In the rows, 128 means zero.
Rotation paths and how fast each direction turns (degrees per step):
Each turn is a multiple of 5 degrees from 10 to 175, or 0.
Each row of a path follows its step; steps can be skipped.
Rotation 1:
step 3: [136 124 139 124 129 123 138 131 124 142 140 120 135 121 118 137 127 121
 120 132 142 134 137 127 110 121 115 145 122 130 122 124 138 124 136 127
 118 135 114 129 131 137 133 117 134 123 121 133 136 113 126 112 131 123
 129 132 127 125]
step 4: [129 138 126 128 139 132 135 131 120 123 125 119 120 125 131 140 115 117
 130 116 127 130 132 126 138 127 134 136 131 135 131 129 132 118 113 111
 124 146 113 132 114 123 131 142 123 137 116 116 120 134 135 120 124 139
 137 131 131 129]
step 5: [133 132 125 131 118 128 119 129 126 140 144 121 122 133 125 125 120 127
 135 121 118 128 128 127 138 129 137 119 135 120 126 115 133 129 133 126
 138 121 147 128 113 130 128 121 128 124 114 123 126 116 126 110 118 135
 113 142 123 120]
step 7: [116 132 127 132 142 125 131 128 129 131 114 127 137 146 128 129 140 138
 118 133 128 119 131 131 146 116 144 130 127 124 138 115 126 117 117 132
 125 130 130 135 123 135 140 145 118 133 133 132 128 120 137 131 117 124
 119 126 123 130]
step 9: [118 122 135 115 129 134 130 127 129 126 133 134 133 133 135 119 124 123
 133 131 112 128 134 129 138 138 115 122 133 138 144 130 114 127 127 136
 125 136 131 127 126 130 115 144 131 131 129 138 122 152 124 140 124 119
 142 130 131 116]
step 35: [134 125 125 143 115 116 130 126 125 131 137 117 118 140 126 131 128 130
 136 125 124 124 129 125 128 125 119 127 132 126 131 129 127 116 119 122
 129 141 156 119 114 125 128 122 131 118 136 136 131 118 132 124 127 127
 141 134 147 115]
step 36: [121 110 124 133 116 132 124 136 145 132 136 136 138 129 126 124 143 132
 133 127 128 133 122 126 140 129 125 136 150 132 132 131 121 137 128 119
 118 148 120 125 124 133 117 128 124 126 121 125 129 132 126 119 140 138
 117 122 129 126]
step 39: [124 130 150 127 139 136 124 134 132 132 134 141 126 132 132 129 121 127
 122 136 129 129 128 118 133 146 125 128 129 114 141 135 120 136 135 131
 116 137 129 151 122 121 124 131 135 135 117 128 120 132 139 133 137 114
 122 134 126 131]
Directions:
[129 126 133 127 130 127 130 125 129 129 127 130 125 132 127 130 128 124
 125 132 129 126 127 129 127 128 125 127 124 125 130 128 126 126 126 128
 130 129 127 126 133 129 132 132 128 127 125 126 130 127 126 129 130 127
 125 129 130 130] => 70
[125 123 130 126 127 128 127 130 128 128 130 126 126 126 127 125 133 127
 128 130 125 133 125 129 129 125 125 127 131 129 132 126 128 129 130 128
 127 126 129 127 126 128 130 125 128 125 127 126 128 130 126 130 128 126
 127 126 126 132] => 95
[132 124 127 130 125 127 126 129 125 125 128 130 128 130 123 128 127 129
 124 129 128 127 127 126 128 131 123 126 131 129 126 125 130 130 129 127
 127 126 130 127 129 126 126 128 129 130 127 128 126 127 124 126 126 125
 127 133 131 128] => 120
[130 129 133 128 128 126 126 129 128 131 129 125 124 128 129 129 126 127
 128 132 129 129 127 128 127 128 131 128 128 128 125 130 130 129 130 129
 128 124 122 131 123 123 129 130 128 131 126 126 128 127 126 126 127 128
 129 129 127 126] => 40
[127 123 129 127 131 125 126 126 131 128 129 130 126 131 127 129 129 131
 132 127 126 125 130 123 130 130 128 132 129 124 129 125 129 129 130 130
 130 129 127 129 129 130 130 125 126 131 130 125 126 129 129 133 126 131
 128 130 127 127] => 35
Rotation 2:
step 1: [118 121 124 141 136 130 138 133 121 137 117 116 134 129 116 114 125 117
 124 132 131 115 139 124 146 131 136 120 127 134 134 136 128 130 123 123
 137 121 132 127 124 127 127 134 126 137 134 135 113 122 143 114 137 137
 123 123 122 124]
step 14: [125 137 121 127 135 118 133 127 141 124 141 116 136 133 118 126 114 127
 137 129 128 126 134 122 136 120 129 152 122 139 107 132 142 123 130 134
 124 129 123 124 128 114 134 132 125 119 131 134 117 123 136 135 130 132
 128 129 132 134]
step 18: [118 136 129 139 122 144 126 123 138 134 116 125 128 138 126 132 130 127
 131 142 130 134 148 128 124 142 134 127 134 132 137 119 126 129 119 132
 145 142 122 135 133 129 122 133 134 117 132 128 136 123 143 113 130 135
 135 121 133 126]
step 19: [120 134 138 134 136 121 128 151 119 135 122 131 149 137 131 122 131 132
 124 123 114 127 119 132 129 117 134 136 128 126 125 126 134 139 121 124
 128 126 132 125 131 114 142 128 127 138 136 142 143 128 134 127 134 125
 124 130 125 133]
step 23: [118 126 119 127 122 145 122 116 125 126 119 127 129 123 125 126 135 134
 125 135 121 131 125 129 119 127 126 133 126 140 143 125 142 133 138 122
 130 137 126 127 125 132 119 149 134 135 141 142 117 131 118 143 125 128
 138 137 127 128]
step 29: [135 129 135 127 136 130 121 123 118 113 133 123 138 130 110 115 127 121
 125 130 121 123 133 123 122 133 121 137 129 134 129 122 118 118 123 130
 123 128 122 129 117 128 120 118 126 127 132 114 126 134 120 127 117 125
 146 135 128 153]
step 32: [139 124 130 126 129 140 130 136 124 108 117 122 131 124 125 118 125 135
 129 126 134 124 129 111 135 127 141 146 133 133 116 131 124 128 124 132
 131 127 132 142 133 131 127 120 123 119 116 144 138 121 121 126 136 123
 145 128 126 129]
step 36: [124 135 135 134 131 129 122 127 129 124 118 140 145 131 131 137 140 124
 137 118 134 136 127 129 127 120 133 125 121 125 132 130 127 120 108 126
 141 130 128 121 111 129 140 138 123 133 139 130 127 117 143 136 124 123
 140 137 137 120]
Directions:
[127 130 131 129 124 128 127 127 126 127 128 129 130 128 127 130 125 128
 130 133 127 129 128 132 128 132 130 127 127 129 125 129 130 125 132 127
 131 128 125 127 130 123 130 128 127 124 123 125 125 131 127 128 128 126
 129 127 129 128] => 175
[130 128 129 129 130 127 130 129 129 130 131 129 130 128 128 127 126 124
 125 125 126 128 127 128 128 126 129 127 130 128 124 127 126 129 129 133
 132 129 123 123 129 130 130 128 127 127 127 127 130 126 122 130 131 127
 131 128 126 129] => 145
[126 128 128 126 129 129 127 128 126 127 126 128 132 129 128 126 124 128
 129 127 126 127 127 122 131 128 130 128 129 126 124 126 129 129 126 125
 129 123 128 129 130 125 128 127 127 129 129 124 128 127 126 126 126 133
 125 130 126 131] => 140
[128 131 121 128 130 128 128 131 127 129 130 128 127 124 129 129 129 126
 130 129 128 129 124 126 125 125 132 128 125 131 126 130 129 130 132 125
 127 129 125 129 131 129 129 130 129 127 131 127 131 130 131 126 127 127
 126 128 127 131] => 155
[129 128 126 131 128 127 130 127 127 128 131 131 127 129 132 125 131 130
 131 128 126 125 129 126 124 128 125 125 132 128 126 126 128 130 129 127
 127 131 127 132 129 129 127 128 124 129 126 126 123 129 128 131 127 130
 131 130 127 128] => 60
Rotation 3:
step 9: [128 151 120 121 114 141 133 121 130 124 137 138 131 133 124 132 133 122
 134 131 115 113 129 132 119 143 126 116 127 128 132 120 134 136 136 133
 127 126 126 130 129 131 123 127 137 134 128 130 135 113 138 130 133 121
 133 109 135 115]
step 14: [130 132 123 121 122 128 139 137 133 134 121 123 130 110 124 125 127 129
 138 118 138 129 138 147 135 110 143 117 118 127 123 114 137 125 129 121
 141 131 117 117 133 128 137 129 143 126 129 128 134 123 133 141 136 125
 116 128 131 130]
step 17: [135 129 133 123 120 145 138 124 125 112 125 137 132 130 124 146 130 129
 133 135 117 125 121 137 132 121 127 120 138 131 124 117 125 128 125 136
 147 126 129 141 138 135 133 122 138 125 136 123 132 118 134 118 146 118
 138 125 130 126]
step 19: [124 130 129 125 124 124 139 125 132 129 141 137 120 128 122 131 114 119
 138 129 136 106 122 136 116 148 129 122 133 121 126 134 129 132 121 116
 126 126 118 113 127 111 138 129 135 131 121 129 118 138 130 131 127 140
 133 119 125 125]
step 29: [123 112 134 135 126 130 141 135 115 133 120 129 125 111 120 122 132 121
 125 130 135 126 135 140 123 125 134 124 127 122 123 117 143 124 139 126
 132 122 126 107 130 116 123 125 143 122 130 118 131 139 144 118 129 131
 134 125 131 120]
step 31: [133 142 129 118 128 139 124 136 128 141 135 137 112 117 126 123 119 135
 141 123 134 121 137 123 126 125 127 122 115 134 130 129 112 141 127 121
 138 125 124 131 132 138 123 124 134 137 120 132 122 117 125 127 132 122
 122 123 152 135]
step 35: [119 129 135 141 132 131 132 127 133 115 126 128 139 140 123 134 129 135
 148 122 138 120 119 133 121 123 118 122 125 123 131 135 126 124 134 133
 135 138 133 125 131 132 123 127 141 123 119 139 134 125 141 123 142 119
 134 104 130 134]
step 36: [126 133 134 122 124 129 155 113 133 107 134 131 119 128 127 120 126 129
 130 129 134 124 134 133 131 125 138 124 133 118 128 125 141 125 128 123
 133 131 137 114 128 130 134 112 128 140 138 125 121 123 132 133 122 123
 127 111 135 140]
Directions:
[130 130 130 127 124 127 126 133 127 129 129 128 128 130 128 129 131 126
 125 127 131 126 129 132 128 127 130 130 132 129 126 129 126 124 131 129
 127 131 126 129 131 126 125 130 132 127 129 127 126 130 128 130 127 129
 128 126 125 125] => 70
[131 129 133 126 128 131 125 130 128 127 128 128 129 125 128 128 126 128
 131 130 127 130 130 129 130 130 126 128 123 127 128 127 126 128 129 129
 126 130 129 131 126 124 128 132 126 128 132 127 127 122 132 130 128 128
 130 132 129 127] => 45
[122 127 132 128 131 127 132 129 127 124 130 127 132 129 128 128 129 130
 132 126 130 129 128 129 125 130 130 126 129 131 126 129 129 125 127 131
 124 130 130 126 125 127 131 128 128 130 126 126 124 129 129 127 126 129
 130 128 128 128] => 45
[128 127 131 125 129 126 130 126 125 124 127 128 126 127 129 129 125 122
 125 129 128 125 126 128 129 128 127 126 133 130 129 131 126 130 128 129
 130 124 126 129 125 125 129 128 130 128 128 125 128 126 129 130 126 125
 126 131 127 132] => 170
[130 128 125 125 133 121 127 130 127 129 130 130 125 123 129 125 128 128
 129 127 130 130 130 127 127 127 126 127 130 129 127 126 128 126 126 128
 132 127 128 128 125 130 126 130 126 129 126 128 126 128 132 126 128 128
 128 128 127 123] => 40
